[[659 192 148 835 632 524 257 705 138]
 [438 580 225 720 563 506 506 818 214]
 [328 403  78 670 366 235 258 278  82]
 [532 389 544 712 300 276 223 244 155]
 [385 515  92 786 227 752 508 473 275]
 [339 136 632 709 812 429 715 419 339]
 [182 172   9 486 271 834 788 213 281]]
Counting starts at 0.
What is the entry at row 2, column 0?
Answer: 328
What is the entry just right of 223?
Answer: 244
What is the entry just left of the largest entry?
Answer: 148
The entry in row 0 and column 0 is 659
What is the top-right entry?
Answer: 138
What is the entry directly above the smallest entry?
Answer: 632
What is the largest entry?
Answer: 835
The minimum: 9
The entry at row 2, column 1 -> 403
What is the entry in the bottom-left corner?
Answer: 182
What is the entry at row 1, column 2?
Answer: 225
What is the entry just left of 300?
Answer: 712
What is the entry in row 1 and column 0?
Answer: 438
What is the entry just right of the largest entry?
Answer: 632
What is the entry directly above the centre entry?
Answer: 366
What is the entry in the bottom-right corner?
Answer: 281
The entry just left of the smallest entry -> 172
What is the entry just left of 281?
Answer: 213
The entry just right of the centre entry -> 276
The entry directly above 281 is 339
What is the entry just left of 271?
Answer: 486
The entry directly above 275 is 155

[[  7  24  19 -36  28   0   6]
 [-26 -13  -5  10  -1   2   6]
 [ -2  38 -18   8 -23 -27   6]
 [  3   8  23 -30  -9  15 -29]]
Counting starts at 0.
The entry in row 0 and column 2: 19
The entry directly above 3: -2
Give the entry directly above -30.
Answer: 8
Give the entry just right of the smallest entry.
Answer: 28
Give the entry in the top-right corner.
Answer: 6
The entry in row 1 and column 0 is -26
The entry just right of -13: -5
The top-left entry -> 7
The entry directly below -5: -18
Give the bottom-left entry.
Answer: 3
The entry just left of 23 is 8
Give the bottom entry of the column that holds the smallest entry.
Answer: -30

Read these off the array that follows. Indices start at 0.
1) Give the entry just left of the centre entry.
2) Give the bottom-right entry.
3) Give the entry in row 0 and column 2.
4) Give the bottom entry of the column that holds the largest entry.
5) Give the entry just right of the largest entry.
6) Give the entry just left of 10.4.
7) Give the entry in row 0 and column 1.
8) Give the entry in the top-left corner.
[[ -4.1   6.3  13.5   5.7  -1.1]
 [ -2.2   1.7 -11.3  10.4  13.4]
 [ 17.8 -15.3 -14.6 -14.2  13.5]]
1) 1.7
2) 13.5
3) 13.5
4) 17.8
5) -15.3
6) -11.3
7) 6.3
8) -4.1

[-5.78, 3.58, -3.83, 3.82, -4.07, 3.21, -2.94]
The entry just left of the largest entry: -3.83
Read off the entry just right of the centre entry.
A: -4.07

B =
[-1.85 -2.84  0.35 -4.44  2.30 -1.64 -1.60 -1.02 -1.64 -1.79 -3.78 -0.62
  5.45 -3.50]
Give the entry just left of -4.44.
Answer: 0.35
Give the entry just right of 5.45.
Answer: -3.50
Give the maximum.
Answer: 5.45
Give the entry just right of the smallest entry.
Answer: 2.30
The entry just left of -3.78 is -1.79

Questions about the matrix below.
1) Report the entry just left of 4987.
2) Report the centre entry.
3) Report the entry just left of the smallest entry.
4) Report the maximum.
5) Report the smallest entry.
6) Report the entry just left of the largest entry.
7) Report the entry just right of 3770.
((3419, 4287, 4763, 5481, 4255, 3377, 5305, 4845, 3466, 6898, 5234), (4276, 4378, 4333, 3683, 4700, 3976, 4895, 4361, 5056, 5795, 6808), (5060, 3700, 4857, 6340, 4436, 5908, 4591, 4483, 5167, 6427, 5952), (5093, 7049, 7990, 3668, 5077, 4626, 6299, 6954, 5256, 5202, 5313), (5150, 2692, 3079, 4976, 6127, 4969, 3304, 4970, 4749, 4565, 5606), (5143, 4714, 4440, 5994, 3621, 4559, 5787, 3918, 4507, 6832, 5417), (5602, 4349, 6686, 6204, 4517, 6398, 3899, 6164, 3547, 5106, 5255), (6388, 4846, 5481, 5921, 3597, 5468, 5231, 4659, 4204, 5655, 5742), (5301, 4987, 5033, 3736, 5917, 4465, 4501, 6213, 4772, 3931, 5639), (4725, 6043, 5148, 4694, 4204, 5008, 7071, 3814, 7552, 7230, 6615), (5457, 6597, 7395, 3770, 5961, 5414, 5693, 7060, 6081, 4441, 5336), (5593, 4027, 3313, 5007, 6179, 4963, 3874, 5565, 4567, 3701, 4938), (6266, 3483, 3044, 6486, 4656, 6010, 4251, 3904, 5110, 5370, 5495))
1) 5301
2) 6398
3) 5150
4) 7990
5) 2692
6) 7049
7) 5961

m =
array([[57, 75, 65, 56, 62, 34, 55, 47, 60, 61, 27, 39],
       [44, 39, 36, 30, 39, 63, 44, 36, 42, 36, 54, 56],
       [60, 76, 64, 60, 72, 31, 50, 39, 53, 64, 31, 45],
       [19, 54, 31, 47, 39, 34, 32, 49, 31, 22, 65, 20],
       [30, 70, 48, 40, 37, 28, 51, 66, 58, 54, 25, 30],
       [65, 63, 58, 64, 71, 29, 43, 36, 48, 71, 36, 39],
       [22, 64, 36, 51, 37, 30, 45, 66, 56, 41, 58, 29],
       [75, 23, 42, 62, 66, 56, 52, 41, 53, 77, 45, 66],
       [70, 14, 47, 58, 55, 60, 52, 39, 55, 72, 43, 67],
       [54, 74, 63, 54, 57, 34, 55, 49, 61, 61, 25, 36],
       [46, 35, 46, 23, 23, 58, 57, 33, 52, 31, 38, 61],
       [23, 62, 35, 51, 38, 31, 41, 60, 51, 37, 61, 25],
       [43, 41, 35, 30, 45, 67, 39, 39, 36, 34, 60, 57],
       [50, 72, 61, 51, 52, 33, 54, 53, 61, 60, 24, 33],
       [61, 71, 62, 61, 72, 29, 46, 37, 50, 67, 33, 43]])
Counting starts at 0.
The bottom-right entry -> 43
What is the entry in row 0 and column 0?
A: 57
The entry in row 2 and column 2 -> 64
What is the entry directly above 32?
A: 50
What is the entry in the bottom-left corner?
A: 61
The entry at row 1, column 0 -> 44
What is the entry in row 0 and column 2?
A: 65
The entry in row 2 and column 0 -> 60
The top entry of the column that holds the largest entry is 61
What is the entry directly above the smallest entry?
A: 23
What is the entry in row 2 and column 1?
A: 76
The entry in row 0 and column 1: 75
The entry just right of the largest entry is 45
The entry in the top-right corner: 39
What is the maximum?
A: 77
What is the entry just right of 28?
A: 51
The bottom entry of the column that holds the largest entry -> 67
What is the entry directly below the smallest entry?
A: 74
What is the entry directly below the largest entry?
A: 72
What is the entry directly above 24?
A: 60
The entry just right of the smallest entry -> 47

[[ 2.33  5.92 -0.44 -0.29  0.50 -2.95 -0.89  3.11  1.54  2.18  4.68]
 [ 0.46  4.76  1.10 -0.16  4.06 -3.98 -1.90 -0.28 -1.75  0.46  5.49]
 [ 3.89  4.73 -2.39  0.99 -1.07  0.41 -2.44  1.60  3.28  1.39  3.06]
 [ 2.30  3.26 -3.30  2.31  1.19  0.49 -3.52 -2.91  1.46 -0.44  3.60]
 [ 0.48  4.47  0.76  0.10  4.28 -3.74 -2.40 -0.99 -1.74  0.38  5.38]
 [ 2.57  3.26 -3.34  2.26  0.92  0.74 -3.61 -2.63  1.72 -0.33  3.42]
 [ 3.09  3.42 -3.36  2.14  0.21  1.20 -3.49 -1.88  2.28 -0.14  3.09]
 [ 2.49  5.85 -0.79 -0.13  0.17 -2.60 -0.92  3.06  1.86  2.16  4.53]
 [ 3.81  4.54 -2.64  1.24 -1.05  0.63 -2.50  1.14  3.22  1.17  3.06]]
Rows and columns are numbered from 0.
The entry in row 1 and column 0 -> 0.46
The bottom-left entry -> 3.81
The entry directly below 4.68 is 5.49
The entry in row 1 and column 1: 4.76
Find the top-left entry.
A: 2.33
Find the entry just right of the smallest entry.
A: -1.90
The entry just right of -3.36 is 2.14
The entry just left of -0.29: -0.44
Find the entry in the top-right corner.
A: 4.68
Find the smallest entry.
A: -3.98
The entry in the bottom-right corner: 3.06
Find the entry at row 2, column 0.
A: 3.89
The entry just left of -1.88 -> -3.49
The entry at row 2, column 2 is -2.39
The entry directly above -3.74: 0.49
Find the entry just right of 4.54.
A: -2.64
Find the entry just right of 0.38.
A: 5.38
Find the entry just right of 0.76.
A: 0.10
Find the entry directly below the smallest entry.
A: 0.41
The entry just right of -3.30 is 2.31
Find the bottom entry of the column that holds the smallest entry.
A: 0.63
Find the top entry of the column that holds the smallest entry.
A: -2.95
The bottom entry of the column that holds the largest entry is 4.54
Find the entry in row 1 and column 2.
A: 1.10
Find the entry at row 0, column 1.
A: 5.92
Find the entry directly above 0.99.
A: -0.16
Find the entry just left of 1.46.
A: -2.91
Find the entry just left of 0.17.
A: -0.13
